In the data rows, 128 means zero.
How far apart are the two rows of each pair, measured in a hidden way? 0 means very close, and 40 very far. Two or three weighted sums of its numbers give each row a place; it is the straight-line distance between the places.
[126 128 129 185  64  84  69 106  93 109 176 175 149 139 102 149 111  75
 128 164 145]
[142 107 126 144 109 148 108 158 135 133 115 134 151 128 129 150 104 118
 137 132 122] -> 23
[149 130 165 146 123 149  92 124  95 130 132 142 108 128  91 144 146  80
 138 148 116]
[133 127 148 126 139 152 116 123  89 130 156 112 123 139 122 121 132  92
 129 152 129] -> 6
[111 144 156 157 122  81 154 135  87 103 141 147 185 163 172 152 106 132
  53 117 141]
[112 167 112  97  92  93 145 124 138  94 118 149 157 111 150 156 125 150
 118 134 123] -> 21
[142  91  90 127 117 213 127 160 188 141 173  99  84 117  86  70 151 145
 182 117 139]
[ 96 146 114 192 134 120 143 156  45 110 112 139 172 134 202 181  81 109
  64 108 124] -> 19
[124 117 131 138  82 105 128  90 114 112 144 137 150 115 139 140 106 111
  96 151 141]
[110 146 103  79 159 103 154 128  88 142  56 111 118  67 145 115 119 168
 134 120 103] -> 19
[101 110 111 142 120 170 104 122 144 135 175 130 155 163 122 114 150 108
  99 115 128]
[149  89 161 143 122 138  83 114 139 106 171 148 138 176  91 139 129  95
 119 147 128] -> 10
[155  70 126  93 125 190 124 170 151 155 109 103  37  35  86  95 181 121
 185 173  93]
[108 144 138 146 105  94 159  76 115 104 107 164 171 137 161 184  96 126
  98 161 128] -> 6
[166 116 148 127 129 136  94 138 158 147 133 125  99 114  95 125 150 115
 162 166 112]
[ 95 169 102  96 144 105 196 119 180 138  81 101 138 131 179 133  94 185
 109  74 135] -> 12
[106 131  75  70 187 125 152 166 157 192 113  56  89 119 157  35 129 171
 115  54 109]
[151 145 101 128 183 162 134 179 141 117  88  67 125 130 151  80 109 202
 116 100 104] -> 15
[162 120 146 129 114 168 102 159 138 128 158 125 106 125 103 114 144 101
 175 115 108]
[ 98 102 150 139  61  83 140  90 123  92 118 171 158 160 152 189 121  92
 119 185  97] -> 18
[136 131 110  86 148 124 123 145 119 104 120  98 144 128 131 119 116 177
 130 105 102]
[134 100 186 155  80 117 100 114 100 124 148 158 113 147 103 148 129  58
 165 180 122] -> 32
[107 106  82  86 152 134 160 141 119 178  47 102  94 117 144  86 143 150
 127 102 115]
[123 126 104 133 127 117 120 151 139 117 157  97 100 130 132  99 119 112
 129 114 130] -> 6
[145  97 168 133 111 108 121 113 134 137 121 139 102 144 105 136 168  74
 147 168 122]
[152 109 148 121 107  97 105  94 109  82 101 182 119  81 105 156 126 118
 159 183 114] -> 32
[142 108 128 111 162 181  90 131 127 145 209 110 128 121 103 101 152 125
 126 149 126]
[157  97 136 128 166 192  84 144 147 209 158 116  82 111  74  36 155 145
 187  81 122] -> 12
[137 130  99 134 124 125 115 155 157 131 134  88 144 112 142 128 115 121
 117 126 120]
[103 129 126 151  77  73 164  95 128 131 143 156 175 167 165 128 126 113
  77 141 143] -> 9
[163  91 134 102 175 217 134 214 101 175 133  47  82  73  98  65 181 141
 141 114  91]
[164 136 145  80 105 110 108 154 133 160 144 109 115 106 106 151 143 108
 145 153 109] -> 14
[109 149 101  95 167  96 133 118 134 133 115 110 123  85 147 121  98 179
 131 104 120]
[136 143 132  88 155 105 130  91 114 113 119 138 129  84 115 133 138 148
 108 155 133] -> 15
[116  93 141 143 109 142 115 131  69 155 136 169  97 135  94 145 165  80
 148 151 119]
[117 129 110 113 153 170 128 199 135 141  77  77 142 121 136 123 134 166
 118  83  87] -> 9
[158 108 191 166  44 136  82 101  91  90 183 190 159 145  90 193 124  29
 132 213  94]
[110 123 109 119 145 128 155 120 128 154  82 120 137 112 170 126 121 149
 117  90 124] -> 14
[153 119 118  85 172 192 101 192 125 166 132 101  69  67  57 106 178 152
 159 132 106]
[112 111 120 114 120 138 148 142 135 157 151 135  82 128 112 125 133 131
 157 118 129] -> 17
[152 134 141 145 137 109 101 147  81  94 133 138 144 131 134 135 136 132
 119 122 119]
[114 150 154 149 117 118 166  91 133 110 110 181 140 148 127 168 122 111
 151 149 152] -> 18
[137 114 160 138 106 123 138  83 118 115 135 169 142 106 121 162 129 118
 135 156 135]
[108 130 140 121 142 123 163 116 167 133  81 123 124 116 158 143 142 154
 117 116 125] -> 7
[148 116 113  92 140 140  92 162 134 154 106 122  83  47  96 104 150 148
 192 133 107]
[ 56 180 104 109 159  76 183  93 171  71 136 117 186 165 199 140  85 208
  58  49 143] -> 10
[137 132 126 130 112 122 137 165  92 113 166 118  96 115 128 129 144 119
 132 138 145]
[139 123 106 141 153 137 101 162 129 134 143  93 115 151 129  87 122 126
 108 120 123] -> 17
[129 142 117  80 169 148 156 129 181 133 117  76  84  74 152  75 146 184
 143 109 138]
[ 95 187 135 159 133 112 140  81 100  82 132 125 206 171 171 180  74 131
  52 117 115] -> 2
[136 123 107  88 167 119 134 158 141 143 127  83 138 158 142 120 172  99
  84 101 143]
[121 121 101  86 211 152 177 174 155 141  76  54 109 168 157  82 136 203
  91  84 117] -> 35
[109 150 118 116 189 110 122 118 175 112 139  88 133 143 160 103 109 153
  98  82 112]
[133 161 123 143  85 110 157 111 200  95 139 126 191 146 182 173 125 150
 107 115 110] -> 28
[114 136 144 177 110 109 108  89 117 119 163 152 163 195 138 131 109  86
 100 148 142]
[145 113 144 168  73 117  97  93  82  88 143 170 120 129  96 169 102  98
 140 173 115] -> 21
[133 122 159 114 135 103 118 127 131 137 124 130 102 167 129 122 133 103
 121 139 132]
[124 133 154 144 108  67 116 123 145 108 117 126 154 113 149 169 105 125
 108 145 101] -> 12
[127 129 134 143  75 112 138 143 133 126 152 143 114 134 132 136 110  93
 157 111 114]
[128 126 123 143 141 124 134 139 146 153 134  85 114 145 147  80 119 141
 114 120 134] -> 12
[129  85 142 156 108  97 130  90 116 136  93 163 138 169 117 149 138  84
 122 173 131]
[132 163 139 153 110 120 129 120 132  82 179 137 160 162 143 146 103 104
 125 118 143] -> 29
[139 116 120  64 187 191 113 146 154 148 145 101  91  61  73 119 178 147
 186 106 113]
[122 130 135 113 119 105 136  86  99 133 116 139 141 131 130 155 115 129
 133 140 132] -> 18
[152 111 127 123 145 190 110 148  99 167 145  76 100  87  90  81 166 128
 166 134 152]
[138 119 154 142 131 154 111 117 107 148 142 137 100 133  98 129 151  85
 154 172 140] -> 19
[160 141 124 129  90 147 118 162 210 127 146  96 159 125 146 147 154 128
 125 108 121]
[155 108 163 139  60  82 103  78  87  79 137 212 142  93  80 195 137  80
 160 227 137] -> 24
[106 148 115  87 159 101 148 104 110 125  97 100 148 141 161 118 107 165
 115  92 125]
[120 111  79 105 148 130 102 155 131 148 169 105 151 128 124 125 141 134
  84 124 120] -> 11
[137 142 129 156  97 138 128 147 115 113 193 151 121 129 115 148 151 125
 127 140 147]
[157 114 159 100 101 121 103 110  89 139 111 162 117 101  75 141 152 120
 168 171 105] -> 13
[ 46 171  92  73 199  63 182 109  90 117  40  93 153 113 211 121  99 199
  85  63 115]
[ 79 162  91 131 191  92 168 101  80 113 119 122 135 177 181 148 130 135
  33  98 147] -> 17
[137 140 128 149 100 110 126  97 115  77 170 127 156 105 132 142 125  99
 115 166 181]
[142 102 146 113 123 129 121 135 142 171 106 105 106 118  90  88 154 115
 156 126 131] -> 12
[126 138 124  92 145  98 119  96 116 108 100 123 140  92 123 138 133 164
 135 135 102]
[110 139 118 100 179 108 162  98 101 125  69 114 140 123 150 138 104 174
 107  89 110] -> 17
[115 149 117 148 137 105 115 121  96 102 122 122 159 159 155 154  88 142
  85 109 112]
[152 142 108  77 131 136 128 169 149 147 112 107 108  63  92 119 145 160
 162 124 109] -> 20
[118 151 141 147 101 129 137 116 170 116 104 137 140 120 130 159 124 142
 116 123 111]
[137 113 155 115 137 140 141 117 131 142 134 126 118  85 122 109 140 148
 155 130 134] -> 2
[121 163 137 145 150 111 121 131 132  85 120 130 146 117 135 135 117 143
 138 119 109]
[159 139 136  53 153 147 113 120 123 155  95 111  87  42  82  96 177 127
 175 162 129] -> 25
[174 114 156 172 102 167  83 124  99  95 192 137 109 118  82 132 151  85
 185 170 154]
[141 128 137 101 173 173 136 169 124 138 111  84 121 118 135 109 147 132
 136 107  98] -> 6
[118 120 173 143  56 110  95  83 125  95 165 219 169 179  95 175 130  53
 112 173 140]
[112 158 136 124 124 115 139  98 148 144 126 149 134 149 122 136 121 114
 145 104 160] -> 7
[156 116 102 141  91 145  94 132 222 118 194 121 110 111  90  97 147 154
 180 115 144]
[129 134 137 145 148 128 125  73 128 105 168 150 149 181 138 134 138 105
  98 137 135] -> 11
[100 178 122 118 141  80 147 123 139 130 132 150 154 177 139 118  74 119
 122  90 165]
[ 90 176  95 169 128 104 140 140 134  65 103  87 156 149 179 125  88 168
 102  82 145] -> 10
[164  92 137 124 166 186 134 171 113 170 101 107  56 120  77  68 169 148
 200 121  95]
[153 131 133 110 163 158 114 195 100 167 125 100 103  89 105  86 156 153
 127 112 116] -> 20
[124 136 136 129 146  74 115 133 126 117 122 115 144 133 143 142 104 131
 109 123  94]
[ 98 151 127 173  58  84 158 122 140  97 148 193 195 194 168 190  84 118
  49 125 143] -> 5
[116 140 137 170 126  87 107  99 134 124 158 138 162 181 131 129  81 127
 114 126 124]
[151 111 130 161 114 147 137 131 124 110 134 146 112 107 118 152 138 108
 115 165 127] -> 8
[115 141 124 142 112 117 140 110  96  96 105 138 150 124 141 132 107 115
 128 114 105]
[134 100 118  93 144 131 128 126 108 122  95 123  99  59 127 121 131 155
 135 137 115] -> 21
[ 89 154 111 138 146  97 153  98 104  94 123 139 167 152 155 143  73 160
  78 115 135]
[143 150 172 205  96 105 105  99  67 113 188 205 174 182 110 170 105  30
 128 183 140] -> 24
[152 141 114 168  92 142 104 126 203 123 210 150 128 149 111 127 160 130
 154 129 174]
[182 100 163 175 106 172  78 167  75 175 144 140  83 104  77 122 159  70
 159 157  96] -> 12
[130 108 168 139  93 130 117 123 123 129 121 142 113  92 116 156 139 114
 153 169 126]
[128  86 104  95 110 120 133 177 160 144  98  92 135 152 141 136 146 123
 104 146 116] -> 18
[125 130 119 148 128 119 122 147 140 151 105 104 132 131 136 108 115 151
 135 126  97]
[124 126 157 130 102 105 124  87  96  72 141 187 164 122 108 173 104 111
 127 160 135] -> 28
[116 151 151 170 117 104 156  67 101  96 111 165 149 172 141 164 119 115
 101 135 157]
[119 109 164 145 105 117 120 110 101 126 107 160 155 161 130 167 124  69
 117 168 131] -> 13
[158 112 122 101 130 147  92 157 112 116 113 131 122 109  96 100 128 140
 156 116 109]
[113 160 138 114 152 123 104 164 109 158 119 146 104 135 104 134 122 147
 155 142  98] -> 21
[141 125 166 154  37 130 121 113 130 113 156 210 124 148  79 177 147  61
 140 181 132]
[110 152 126 131  76  73 133 101 179 112 187 177 179 169 152 153 122 111
 115 134 159] -> 8
[170 102 176 137 121 147 106 113 101 196 142 148  67 122  40 127 197  85
 169 189 154]
[120 124 149 127 114 125 125  96 112 124  99 159 148 139 132 162 112  98
 121 157 131] -> 7
[127  99  98  76 182 140 134 201 102 147  78  64 125 131 169 101 135 172
 100  88  95]
[116 149 121 170 111  95 120  96 127  88 156 154 179 169 162 175  79 142
  94 135 133] -> 18
[116 122 111 135 134 117 130 124 102 111 125 136 137 125 143 135  97 142
 112 118 143]
[109 152 141  96 128  91 108 131 102 109 111 127 118 112 139 142 101 138
 147 118 109] -> 18
[111 134 132 104 137 129 144 135 136 129 117 109 108 126 142 123 125 111
 148 105 112]
[131 107 131  89 138 165 163 150 198 151 126  90 110  78 130  88 145 183
 172  81 119] -> 12
[150 135 136  86 155 142  99 134 144 187 143 126  80 114  76  61 161 108
 200 117 132]
[118 127  93 104 145 136 146 114 162 144 115  88 131 130 151  77 123 149
 126  95 137] -> 13
[107 153 115 118 133 111 134 121 123 124 115  91 140 126 171 125 102 148
  91 106 128]
[133 127 139 127 142 145 155 121 120 142 136 107  99 103 118  92 133 137
 172 121 143] -> 7
[114 136  86 129 183 159 117 149 157 110 149  86 133 155 154 116 122 195
  89  72 136]
[158  86 128 115 136 176 120 147 107 142  97 134  66  75  95 124 160  99
 179 163 116] -> 18
[136 100 138 123 111 153 135 128 169 159 111 116 101  90 110 142 169 119
 162 154 102]
[134 124 134  83 158 151 155 117 154 107 124 101 105 170 134 105 140 158
 114 150 139] -> 30
[116 153 156 138  93  64 139  56 112 101 124 174 165 152 144 190  91 125
 114 147 141]
[119 133 150 146 116 107 131 129  96 114 125 130 124 185 157 116  91 120
 134  99 113] -> 6
[139 101 110 102 160 140 122 136 166 160 121 109 103 144 114  86 149 138
 119  94 134]
[100 176 103 173 127  84 116  90 121  75 122 147 197 178 164 187  78 135
  51 123 177] -> 9
[103 134 135 157  96 107 148 111 101  89 127 161 157 119 167 193 110 101
 100 151 130]
[110 140  67  89 127  99 151 151 185 165 146  86 116 116 157 107 147 149
 114  89 138] -> 19
[136 119 129 101 146 112 133 104  82 156  81 123 118 105 127 111 141 138
 150 120 124]
[131 116 146 176  89 111 130 102 124 102 150 136 147 172 139 157 119  87
 118 161 136] -> 20
[109 159 102  74 181  79 142 118 141 110 110  99 169 120 160 113 117 211
  86  90 129]
[130 111 130 125 118 143 111 160  95 110 118 102 137 139 125 129 133 139
  91 134  89] -> 9
[136 137 150 144 137 146 158 128 124 112 144 116 117 154 121  79 131 138
 157 130 134]
[122 107 122 107 137 118 104 105  64 134  87 158 130 101 113 129 124 112
 135 138 116] -> 16
[155 108 123 101 136 167 126 140 176 104  88 102 104 127 116 121 158 142
 133 168 123]
[111 182 143 144 179 106 112 120 112 130 116 136 125 115 145 149 101 170
 138 117 120] -> 37
[129 130 132 140 115 125 104  98  83 102 117 149 151 112 112 158 118 119
 127 143 131]
[119 100 116 102 166 154 122 136 113 157  74 114 110  93 116 102 147 128
 149 113 112] -> 11
[137  80  87 144  58 150  97 169 178 115 179 136 106 145 111 114 135 112
 163 152 143]
[ 96 141  86 103 199 156 116 138 142 163 124  67 116 108 163  53 130 180
  92  47 138] -> 17
[152 103 146 102 133 144 143 155 101 162 117 113  68 114  91  95 136  94
 184 136 125]
[113 169 134 203 132  91 150  57 125  64 123 179 208 209 158 208  92 111
  34 153 164] -> 22
[ 98 109 119  99 105  96 150 147 119 140  67 129 145 154 176 156 130 110
  87 145 131]
[137 127  61 104 152 164 152 214 198 171 132  54  95 129 139  71 156 200
 140  43 128] -> 20
[134  97 112 130 143 182 141 166 147 161 110  79  79  88 131 116 149 157
 158 110 120]
[111  99 101 154 102 148  94 133 121 110 182 150 162 172 125 154 126 109
  94 117 135] -> 22
[127 126 160 178  76 117 102 109  73  89 150 187 165 124 105 171 109  62
 154 177 124]
[159  70 126 110 143 191  76 162 149 198 144 139  66 108  68  78 186 103
 168 142 128] -> 24
[114 103  98  64 188 149 149 159 152 164  69  79  67  59 155 100 145 172
 134 103 119]
[123 128 151 150  82  63 118  61 105 106 131 183 172 160 125 179 107  93
 123 174 141] -> 30
[111 125  76 104 161 135 139 198 140 135 115  59 116 121 166  93 116 151
 114  69 106]
[142 100 133 156 123 156  75 109 134 130 188 131 119 143  89 110 168  94
 140 133 133] -> 11
[125 115 120 128 104 121 118 148 125 141 127 156 114 140 114 134 153 126
 132 117 139]
[129 130 140 112 113 128 105 147 136  98 125 116 155 143 122 124 118 116
 128 125 101] -> 19
[158  77 141 133 120 200  97 163 120 175 121 127  87  85  64  99 164  83
 198 157 116]
[106 161 158 146 127 130 133  51 142 162 144 184 134 163  98 146 135 130
 139 152 179] -> 12
[118 150 120 130 120  78 119  99 114  91 116 154 149 111 139 157 102 153
 120 156 134]
[148 106 133 148 131 146 143 125 156 130 145 135 124 155 116 122 143 128
 106 124 151] -> 19
[118 125  87  57 176 128 141 126 129 143  56  98  79  53 146  93 139 187
 131 102 124]
[165 129  99  82 182 163 123 170 183 233 147  84  37  87 108  51 193 146
 154  75 159] -> 18
[113 148 114 168 108 113 108 113 149  93 180 152 168 209 143 150  92 131
  72 116 158]
[194 110 154 147 150 211 120 131 148 160 115 123 120 150  76  98 160 112
 149 164 117] -> 29
[129 128 123 127 142 131 142 107 141 124 116 122 123 154 137 106 132 145
 105 108 157]
[117 149  99 120 142 147 133 161 140 117 144  74 164 138 156 110 104 170
  85  97 104] -> 7
[108 144 104 130 164 136 156 167  99 101 102  91 187 146 174 141 100 173
  66  61 103]
[143 130 144 141  97  73 127  84  86  88 147 167 152 149 128 172 135  62
 100 190 167] -> 27
[120 143 154 205  92  85  88  66 123  88 185 220 191 221 125 175  90  73
  93 164 142]
[131 107 107 156 104 136 134 164 110 107 119 117 154 155 131 155 128 103
 102 134 109] -> 26
[124 134 122 113 114 108 153 144  98 164 126 102  95 103 142 101 121 121
 144 113 152]
[132 121 118  98 157 122 126 125  98 118  97 121 114  90 129 119 132 161
 139 119 115] -> 24
[146 132 176 211  26 104 107  94  98 105 189 219 155 160  84 188 118  88
 136 159 131]
[104 143  60 131 109 115 145 186 180 130 164  93 144 160 162 103 128 174
 106  68 140] -> 17
[145 112 100  85 163 199 127 183 143 139  96  72  77  85 121  73 144 142
 188  97 120]
[144  94 116 144 125 185  99 178 150 148 166 123  98 130  77  88 165 102
 143 125 151] -> 4
[141  84 137 161 118 154 139 170 152 166 125  99  93  93 124 116 163 125
 153 140 120]
[137  92  90 142  93 199 116 150 168 140 173 118 129 121 113 102 143 129
 170 142 149] -> 21
[129 137 117 110 145 133 115 138  77 111 126 133 138  84 137 141 104 130
 116 110 110]
[135 156 205 163 102 102  93  84  86 113 155 227 146 134  91 203 118  81
 169 201 129] -> 22
[150 112 122 155 137 181  99 181  94 169 100 107  82 106 103 116 147 132
 139 111  89]
[150 109 145 106 161 204  89 142 126 190 142  99  83  95  90  52 175 123
 153 128 135] -> 21
[174  78 141 136 154 198  94 145 120 149 182 119  97  84  75 101 166 101
 139 154 112]
[141 137 141 153  80 134 133 129 147 123 133 163 125 132  89 134 142 100
 169 174 123] -> 31
[172 135 151 130 146 161  88 147 115 173 106 123  77 105  74  84 168 117
 177 131 127]
[144 129 120 141 122 139 150 153 166 127 133 121 103 160 118 122 141 143
 135 111 130] -> 10
[134  90 133 127 129 184  83 157 141 145 132 116  86 106  81 102 160 120
 142 133 123]
[101 118 120 127 134 114 138 130 113 125  91 125 145 162 167 142 113 114
  98 127 109] -> 12
[133 105 102  96 149 133 158 167 145 164  73  79 106  90 144 109 150 139
 137 128 106]
[147 102 142 153  79 171 114 126 109 115 224 146 111 106  73 141 170 106
 151 169 134] -> 24
[124 142 129 149  89 134 111  99 143  59 200 143 175 165 138 172 121 127
  89 131 143]
[129 147 101 134 105 112 159 167 133 140 143 133 124 153 141 135 127 140
  98 104 121] -> 10
[122 140 100 124 145 136 144 120 130 113 108 132 143  94 154 148  97 155
 114 113 114]
[101 159 132 169 150 124 109 107 141 124 136 155 166 157 152 108  88 183
 108  61 146] -> 4
[134  97 125 129 144 134 117 133 139 152  75 124  97 144 104  86 148 134
 151 135 126]
[ 65 173 102 106 166 107 168 131 125 112  57 123 198 167 209 156  82 147
  57  82 113] -> 14
[146 135 120  77 210 151 123 170 171 140 137  71  91 107 109  55 147 177
 144  71 120]
[149 126 116 125 123 144  80 170 160 128 129 112 128 121 123 140 116 122
 123 130 123] -> 16
[155 112 129 111 102 105 110 154 144  91 112 123 117 106 124 143 160 145
 131 191  87]
[141 146 153 152 114 135 122  82 135 127 174 163 129 144 110 111 125  89
 148 134 157] -> 5
[105 189 144 128 179 112 119 156 125 136 118 143 127 140 143 145  89 164
 145 100 113]
[111 113 140 144 118 120 139  99  95 111 106 158 144 122 127 155 121 113
 119 144 145] -> 34
[ 95 140  78  96 198 169 199 137 165 148  65  63 127 128 192  67 116 209
 114  45 141]
[109 156 102  97 171 128 143 155 109 131 104  91 118  90 148 102  96 185
 118  73 120] -> 27
[137 154 113 134 142 138 167 101 190 136 156 131 124 156 120 118 137 139
 147 119 174]
[ 66 156  97 132 137  45 164 108 134 121 127 110 197 160 202 117  65 168
  47  80 143] -> 11
[147 129 147 135 163 182 139 111 153 115  96 125 145 165 125 111 125 143
 114 119 132]
[154  82  99 110 123 192  64 179 134 154 145 101  96  88  51 125 182 101
 145 175 106] -> 21
[112 130  97 118 160 136  92 157 114 113 121  96 152 114 111 151 133 159
  98 116 129]
[106 145 138 129 142  85 175  52  97 117 104 146 175 125 155 138  86 163
 107 109 140] -> 20
[ 93 142  92 103 166 114 163 118 138 144  61  95 127 120 193 135  86 174
  90  79 136]
[145 118 146 157 129 182 123  85 104 110 180 158 128 124 106 137 154  70
 143 160 168] -> 14
[153 111 150 142 124 194 153 102 147 109 128 132 105 149 101  85 165 110
 158 143 141]
[142 114 121 106 110 139  89 126 133 131  94 138  97  56  88 115 128 131
 170 157 125] -> 18
[156 122 119 105 184 181 123 162 158 156 149  75 107 114 113  78 144 166
 116  81 115]
[133 155 139  96 141 122 104 152 119 125  95 118 103 104 134 108 125 157
 163 101 118] -> 21
[134 158 164 199  80 128 123  83 114  93 199 179 155 172 111 160 102  78
 142 172 145]
[125 148  99 106 153 150 116 194 131 134 102  67 154 129 145 110 119 165
  95  77  93] -> 22
[120 128 150 128 112 104 126  77 109 124 125 161 168 140 126 162 114 121
 127 148 137]
[146 101 110 100  99 152 110 155 200 185 153 133  99  93  90 104 175 118
 177 140 136] -> 5
[101 187 100 146 148  84 190 137 183  92 118 100 153 174 186 137 101 158
  85  65 162]
[138 144 151 133 146 146 141 121 143 160 165 118  85 130 125  97 136 116
 143 105 127] -> 22
[165 137 153 132 126 165 122 128 153 171 130 128  78  86  76  86 159 127
 186 144 113]
[131 123 124 112 112 144 161 142 167 120 168 139 142 109 123 126 148 145
 132 120 138] -> 13
[137 106 121 135 122 150 120 160 109 132 105 120 139 127 135 123  96 121
 130 120 115]
[147  74 161 166  66  95 153  82 122 109 160 194 144 183  93 153 127  82
 115 209 130] -> 15
[138  88 109  84 145 191 135 198 140 156  81  87  66  55 111  91 164 159
 157 113 109]
[146  94 132 117 114 160 125 172 114 155 159 105  66  95  90  89 171 101
 196 141 141] -> 21
[135 116  86 120 135 159 137 138 142 142 138  94  93 103 115 100 159 157
 146 127 135]
[165  69 122  75 173 216  94 196 139 196  72  90  61  67  63  68 182 110
 187 127  70] -> 7
[132 123  78 117 168 169  75 204 156 166 158  79  93 142 104  47 133 136
 134  76 134]
[134  99 113 127 158 172 130 144 119 158 122 119  92  74 124 101 135 143
 144 120 136] -> 28
[119 136 139 141  57  84 133  93 131 119 157 181 160 142 131 174 116  87
 137 170 133]
[128 116  98 125 145 169 120 171 145 153 149 120 118 144 122  88 149 131
 115 104 152] -> 21
